In the rows, zero is written as 128.
The rows below fall into families. The same turns and mirrors carry the whole set onto itself and the rows of a family onto each other. For each named row, which other rows are in its family? Write them in the order they are listed.
These 16 rows form 4 families of 4 rows each.
q686: [106 120 145 155 113 115 122 156 156 137 134 117 128 145 163]
q567: [150 104  94 106 110 143 140 155 166 112 121 125 139 118 135]
q848: [117  98 141 135 103 120 125 139 118 156  98 126 126 143 148]
q315: [150 152 130 117 100 107 106 148 174 113 120 128 142 118 123]
q566: [115 114 122 137 120 108 131 137 114 144 102 120 121 123 123]
q608: [ 99  99 148 114 112 106 122 146 143 171 105 120 130 132 121]
q173: [103 119 164 141 142 107 144 153 143 136 117 118 128 148 144]
q444: [122 100 145 121 142 110 130 145 129 161 129 114 114 117 141]
q183: [160 116 122  91  84 130 148 132 167 126 107 129 142 136 126]
q598: [151 114 116  93 123 125 141 151 185 128 129 118 137 111 112]
q384: [134 123 137 115 115 109 130 133 183 104 124 150 159 127 105]
q234: [160 126 125 126  89 118 123 133 182 113 133 145 146 127 124]
q983: [146 147 139 111 114 119 151 134 186 108 121 125 146 127 133]
q115: [162 102 127  95 105 121 131 163 187 138 124 114 150 140 124]
q924: [123 103 155 144 115  98 119 133 135 143 144 140 125 145 147]
q386: [118  96 145 149 132 100 151 143 147 131 132 122 141 164 138]

Which other rows belong to the same family as q924? q444, q183, q983
Which other rows belong to the same family as q566? q315, q115, q386
Which other rows belong to the same family as q384? q686, q567, q608

The rows below fall into families. The same turns and mirrors carry the whole set onto itself and the rows of a family onto each other. For each named row, which other rows are in its family? Write them in the order they are listed.
These 40 rows form 10 families of 4 rows each.
q437: [119  83 124 164 116 125 146 153 107 154 116 145 120 112]
q477: [149  95 145 181 142 130 171 146 108 149 145 149 120 118]
q277: [129 130 136 129  89 106 160  97  90 123 137 137 121 115]
q4: [139  96 141 180 136 125 174 155 122 149 165 136 105 117]
q970: [110 108 124 174 130 125 173 139 109 151 116 141 124 124]
q633: [118 134 128 144  72 103 159 108  90 128 145 143 127 101]
q295: [121  85 142 159 132 124 138 150 105 162 131 136 116 108]
q899: [125  97 146 156 128 120 177 157 131 141 155 133  98 123]
q801: [134 139 130 137  94 106 169 119  88 127 174 130 116  77]
q354: [143  90 156 179 145 132 165 147 106 142 150 131 117  92]
q738: [128 131 146 141 105 126 163 119 100 119 180 121  90  82]
q325: [136 121 154 151  87 120 168 105  99 121 168 124 109  70]
q888: [138 113 157 158 139 122 171 160 120 140 163 144 119 117]
q831: [113 121 125 142  77  97 163 106  97 123 144 149 105  95]
q256: [162  96 141 174 135 111 153 142 128 142 145 133 107 115]
q669: [113  97 131 179 121 123 137 139 109 152 123 153 115 116]
q533: [141  94 150 160 143 141 169 155 118 153 158 134 111 110]
q81: [110 113 143 144  72 112 150 107  97 113 148 140 131  99]
q946: [118  93 120 174 122 109 143 142 103 152 124 151 136  97]
q268: [154  99 140 160 132 129 180 155 119 157 139 125 122 104]
q732: [118 143 134 136 112 120 175 121 112 110 172 140 103  86]
q816: [116 110 123 128  83 109 146 109  85 124 143 152 122 109]
q651: [156 131 148 141  92 133 161 104 118 117 161 135 117  87]
q952: [139  93 135 159 126 131 173 168 113 164 150 136 114 113]
q175: [142 112 154 173 132 122 175 157 110 157 163 118 114  91]
q340: [123  88 130 173 136 112 156 150 102 144 117 157 108 116]
q51: [116 110 128 151  63 119 157 105  90 141 150 133 129 107]
q658: [122  95 138 149 131 119 150 143 117 154 106 137 119 109]
q55: [139 138 147 147 108 111 170 109  97 121 182 127 111  86]
q350: [126  95 126 185 117 136 135 133 113 155 130 137 127 101]
q579: [141 132 158 158  99 124 175 103  90 125 174 126 115  95]
q518: [122 134 149 131  84 108 152 103  84 130 160 139 132 102]
q626: [132 108 137 162  74 106 151 102  94 120 156 131 146 103]
q324: [129 132 141 148 103 128 175 115 106 112 183 130 114  73]
q803: [118  84 131 158 112 121 164 151 118 148 119 163 120 113]
q578: [107 113 132 143  87 111 176 107  93 109 137 118 122  93]
q461: [114 124 146 138  69 118 172 105 100 123 145 140 117  92]
q878: [111 101 137 155 106 109 146 139 119 167 114 152 121 112]
q239: [155 136 128 145 104 113 178 107  91 122 164 120 111  86]
q663: [146 126 139 149 112 133 175 124  82 119 186 124 116  93]

Which other rows belong to the same family as q81? q4, q669, q324
Which other rows belong to the same family as q533? q437, q633, q55
Which other rows belong to the same family as q738? q888, q946, q51
Which other rows belong to the same family as q658? q277, q268, q239
Which other rows belong to the same family as q477? q325, q340, q461
Which other rows belong to the same family as q256? q970, q651, q578

